Rotation paths and how fast each direction turns (degrees a step):
Each turn is a multiple of 5 degrees from 10 to 175, or 0.
Each row of a path follows its step; steps can be skipped.
Path 1:
step 0: [-11  -4  35  11  -3  15 -35  25  14 -14  42   6 -11  22   2 -15 -41  -1
 -17  -3 -10  37   4   4  25   1  25  -7 -28   4  21  19 -20 -18  -6  22
 -15 -30   1]
step 2: [ 38   4  33 -21   5  37  23   1 -15   2  31   8   4 -36 -26  -1   3 -29
 -28  -8   1   1  -1  25  16   5  30  19   1 -35  13  24   3  -2  21   5
 -20 -15   5]
step 3: [ -7 -14 -12  11  24   1 -30  16 -47  -4 -24  -6  21  11 -49  11 -12 -16
 -17  -1  26  -8 -23  15   1 -32  34   8  16 -27 -16 -13   2   5   6 -30
   7  -5   1]
step 4: [ 38  23  -5  18 -14 -19  -2   9 -15  24   3   3  25 -35  -9 -17  -4   9
 -51  -1  -3  14   1  25  11 -13 -10  30   5  -5   5 -47 -26  -1  -1  16
  28 -12 -15]
step 5: [ -7 -17 -15  23  -4  41 -20  12 -15   6   1  -7   4  20   1 -18  31   5
 -48 -17  15   3 -14  18 -29 -19 -15 -10  24  27   1  21 -18  41 -26   1
  21 -15  -6]
step 6: [ 13  -1 -13   5   1   0   9 -17   6  30  32  -8 -24 -12  17  28  39   2
 -11   3  42  17  33  30   6  -9 -22 -18  -5 -20  -4 -26   0  12 -21 -17
  21  26 -32]
step 7: [ 33  14  13 -23   9   6 -17 -22  20 -25  -5  25 -29   5 -23 -12  19   2
  -2 -20   1  20 -34   4  -7 -20  12 -21   3  26   0  14  -3  24 -25 -11
  -1  40 -44]
step 8: [-23  27 -23  15 -26  -4  16 -35  -9 -26  20  10  10  26  12   0  18   4
  19 -10  11   1 -21 -12  26  -8  21 -38   8 -15  14 -47 -21 -20 -20 -17
   5  14 -17]
step 11: [ 18  36  22  -8  32  11  39  -1  13  23 -18  14  -5   5 -34  20   6   2
  15  42  -6   9  21  -8  -2   1   6 -11  19   9  -3 -39  30  18  -3  20
 -20 -13  19]
step 12: [  8  21  28  -8  45  -7 -21   9 -26  18 -21  12  28  21  13 -14 -16  28
  21   9   4  -7  14 -26 -24 -23  16 -10  -3   6  32   7 -45   3  -9  -6
 -21  10  17]
[ -4   6  -3   0 -11  -4  -2  -2   0   1  -2   7   3  17 -12  13   2  -6
  -7  -7   4  -3  13  -3   7   0   1 -12 -10   1  -7   3   2   4   4   0
   6  -9   6] | 140
[ -4  11  -2   1 -13   7   5 -11  -1  12  -2  -2  -9   5  -4  -4  -2   3
  12  -1   0   9  -3  -9 -16  -1  -1  -8   3   0  -2  -4  -1   0   6   6
   4  13  -4] | 25
[  6   0  -2 -11  14   4   9   6   5   5   1  -7  -2 -10  -7   9  11   2
   1 -11   8   2   4  -2  -3   4  11  -8  -2  -1  -3   7   8  -4  -7   1
   1   9  10] | 80
[  1  -6   3   7 -10   2   2  11   8   5   6   8   0   2  -2   2  -5  -3
  -4  -9  12   5 -10  19  -5  -3  10   8   4  -6  -4   2  -4  -2   8   0
  10   4   0] | 20
[  1   4   1 -13  -4  -2   7   1   0   0 -11   5  -4  -9   3   0  -5   0
  -3  -9   2  -7  14   7   3  -1   2  10  -6  12   9  -5  -6   9  10   6
  -2   8  -7] | 145
[ -5   1  -3 -12  -7  -1 -10 -10   7 -16  13  -9  -4   5  -1  11  -4  -1
   5  -3  -5   0  -6  14   2   3   0  -4   0   1   8  -2   1  -5  -4   9
  -6   6   2] | 45
Path 2:
step 2: [ 44 -11 -40  17  13 -12   8  18 -22 -20 -11  -8  27 -13 -31   1  -9  19
  -3   4 -27   2  10  16  -3  17   6  -6  -6  51 -18  26  21  14   4  -5
  29  38  13]
step 3: [-11 -11 -28  -6   0 -26  23 -14   6 -14 -34  11 -12 -20 -34   8 -28  27
   7   0   4 -17  -4   2 -14  36  -3  35  15  13 -23  11  24  37 -15  14
 -11  20  44]
step 5: [-34  24  37  -8 -22  -9  14  11   0  -9 -17  44 -10  -6  32  -5  31  -9
   7  -1  14   6   4 -23 -29   1 -17  -4 -29 -29 -23  12  14  15 -37 -23
 -13  -5  28]
step 6: [-40 -15  13   7 -10  19 -19  18   7  13  -2  24 -38   1  57  19  35 -24
  -6 -29  -4 -14 -13 -11  17 -22 -23  -9 -12 -15  20  -6  -1  -2 -35   8
  -7   2 -22]
step 7: [ -6   5  -1  -8   2 -10 -20  -2  25   4  25  25  12   8  37  16  10 -25
   6  22 -20  -7  18  21  13 -15 -22 -22 -42   7  51  -7 -24   7 -14 -30
  18 -16 -35]
step 8: [-12 -22  -9 -22  11   9 -28   0  25  34   5   6  12  43  -8  19 -22  -1
  24  17  -2  12  27  19  10 -36 -28  22   4   8  48   1 -32   1  18  23
  -2  -7 -10]
step 9: [ -9  -4 -20 -17   9 -20   1 -31   5  22  34 -30  17  26  -9  -9 -20  10
  -3  32  -3   1  -6  15 -11  -4  26  21   6 -17  10 -38 -39 -25  47  10
  -4   0 -28]
step 10: [ 19  10  14  -8  -4   6   7  14   0  13   8 -17  18  21 -45 -24   5  22
  -5  20  19  29   2 -13 -21 -18  21   0  -1   5 -33   0 -25 -48  48  15
  27  -8  19]
step 11: [ 24  -7 -23  -8  18  28   6  11  -3  -7  -8   1 -20 -39 -48 -14  26   7
 -13   8  -2   5 -35  -5  -1   1  14 -15  23 -32 -41 -20  14 -33  24  23
   8  18   1]
step 12: [ 43 -18   2  12   0  -1  10   7  13 -31  -4  -4 -19 -58 -24 -12   5  -6
 -17  -5   4 -14 -24   1  19   7  27 -25  -5  51 -18  21  24 -23  -3 -15
  19   7   6]
[  6  -2 -10   0   6  -4  10 -11  -4   0   4 -10   2  -3  15  -3   5  -6
  -5  -5   2   2  -7  -6  -5   0  14  -5  -5  11   4  -2  -9   1   0 -11
   2   2  -8] | 140
[ -4 -12   1   3  12  -1   5  -2  -4  -1   0  -6  14   3  -1  -3 -11   5
  -4  10  -1  -4   3  -4   1  -5  -2  17  -1   4  -3 -13   1   4 -13   0
   2  -9   6] | 65
[  3  13   3  -1   4 -12  -2  -8  -5  -2   6  -7  -5   5   4  -2  -4  -5
  12   2   8   0   2   4  -2  -2   3  18   0  -1  -2   7  -3  -5   5   3
 -17   3   8] | 70
[ 12  -5  14   6   2  -2  -2  -3  -1  -3  -3   7  10   5  -1   6   8   4
  -1   3   8  -7   4  -6   0   6   2   0  -3  -6  12  -1 -15   3   0  13
  -5   7 -11] | 40
[  8  -6  11   3  -1   1   6   4  -1   6  -8   3  -9  -4  -7  -2   4  -9
  -4   2 -11   0 -10   7  -8  11   4   4   3   1   2  -4 -10  -5  -8  -7
  -5   2  17] | 45
Path 3:
step 0: [ 13   0 -24   2 -17   9 -40 -20  -5 -13   8 -18   1  -8 -23  20  -8  -1
  10  -4 -21  -3  14 -35 -10 -11 -21 -44  45 -27  43   3 -12   4 -28  21
  22  23  16]
step 1: [ 43   8   1  -3  -4  34  16  19 -12  -9 -23  10  11  -7 -44  17 -33 -31
  21  -5   7 -15  28 -17  -5  26 -10 -21  -8 -29 -14 -10 -21  -7   5   3
  32  18  37]
step 2: [  4  22  -6 -12  27  -7  55  16 -24 -10  35 -13   9 -12 -15 -25 -28  19
  -2  40  -3 -39   6 -17  -7  19  12  17 -25 -15 -31 -21  -5 -10   4  15
  19   6  14]
step 3: [  6   3   7  -2  -4  -2   7  10 -31 -23  39 -34 -26   5  -6 -37  10  40
 -21   1  -6 -68   1  13  18   1  -8  12  10  22  38   8   5  20   1   2
   5  -5  11]
step 5: [-28   8  26 -47   4 -19  38 -25   3  -5 -15  -5  20   0 -28  34   8  -9
  15  -7 -12   7  -6  -4 -44  19  23 -13  17  22  11 -22 -18 -18  -3 -31
  23 -20   3]
step 7: [ 19  30 -31  26  11 -43 -16 -18  28  -5 -10   4  23 -14   4   8  21  27
  14  -6 -20 -19  18 -14  22  -5  -6  31 -25  15  14  21  12  27  29  29
  25 -12 -16]
step 9: [ 16  -5   9  32 -13   0  13 -12 -20  18  -1  19   3   7 -29 -10 -23 -10
 -10  -6   5  14  15 -22 -40 -27 -20 -17  -7 -47  16 -14 -34   6 -40 -25
  31 -19 -20]
step 10: [ 19   8 -17   7  17   2  24 -14 -27 -13   1  11 -12  -7 -19   4 -40  17
 -30   2   8  17  27  14 -28 -39  19 -13 -43 -10  11  -5  -9   6  37   1
  39  24  21]
step 11: [  2   9 -19   9  14 -12  19  -7 -41 -15  -5  24 -28  -5 -13 -30  11  17
 -30 -23  -4 -28  -8  -5  10  -6  21   8  -7  25 -21   1 -37 -10  27  51
 -12  23  28]
step 12: [ 28 -19  -5 -13  -9 -26  16 -14 -49 -11 -23  -2  -6  15   2   8  36  24
 -21  14   4 -32 -21 -23  32   0  12  -5  31  -2  15 -15 -28   6 -35  17
 -13   8 -29]
[  4  -3   2  14   4   4   2   9  -2  10   3  11  -4  -3  -7  -2   8 -14
   4  -5   8  -5   4   2  -2   2 -10  13  -1   1  -3  -2 -11  -4  -2   5
 -11  -7   0] | 145
[-12   0   2   8   6  -1 -17  -4   4   3  -9  12   7   3   5   3  -5  15
   8   1  -2  -2   5   1  -9  -4   2  -1  -5  -4  -1   4  -9   6   3  -5
  -5 -12   2] | 35
[ -8  -2   6   7  -6  -5  -4   7  -5  -7   9  -2   4  -2 -12   6  11  -5
   0  -7  -1  10   9  -3   0  -5  14  -8  -4  -7   3  -3   8   7 -10  -6
  -7  -2   7] | 80
[ -6  -1   6  -4   7  -1  10 -10 -11  13   5  -4   3   6  -1   5  -7  -6
  13  -1  -2   3   3   6   9  -1 -11  -6 -17  -2  -4  -3  -2   0  -1  -9
   1   4   2] | 90
[ -3   0   2  13  -4  -7   0   2  -5   5  14  -5  -3 -16   1   4  -7   5
  -4  15  -2   7   0  13  -5   5   0   5   0   1  10   9  -4   0   6  -5
   1   6  -3] | 100
[  4  -1   1  -1   7  10 -12   9  -5  -4  11  -3   4   0   2  11   1   2
  10   7   0 -11 -10  -2  -5   3  -6  -5   8  -8  -7  -3   7  -7   3  -3
  -8  11   8] | 20
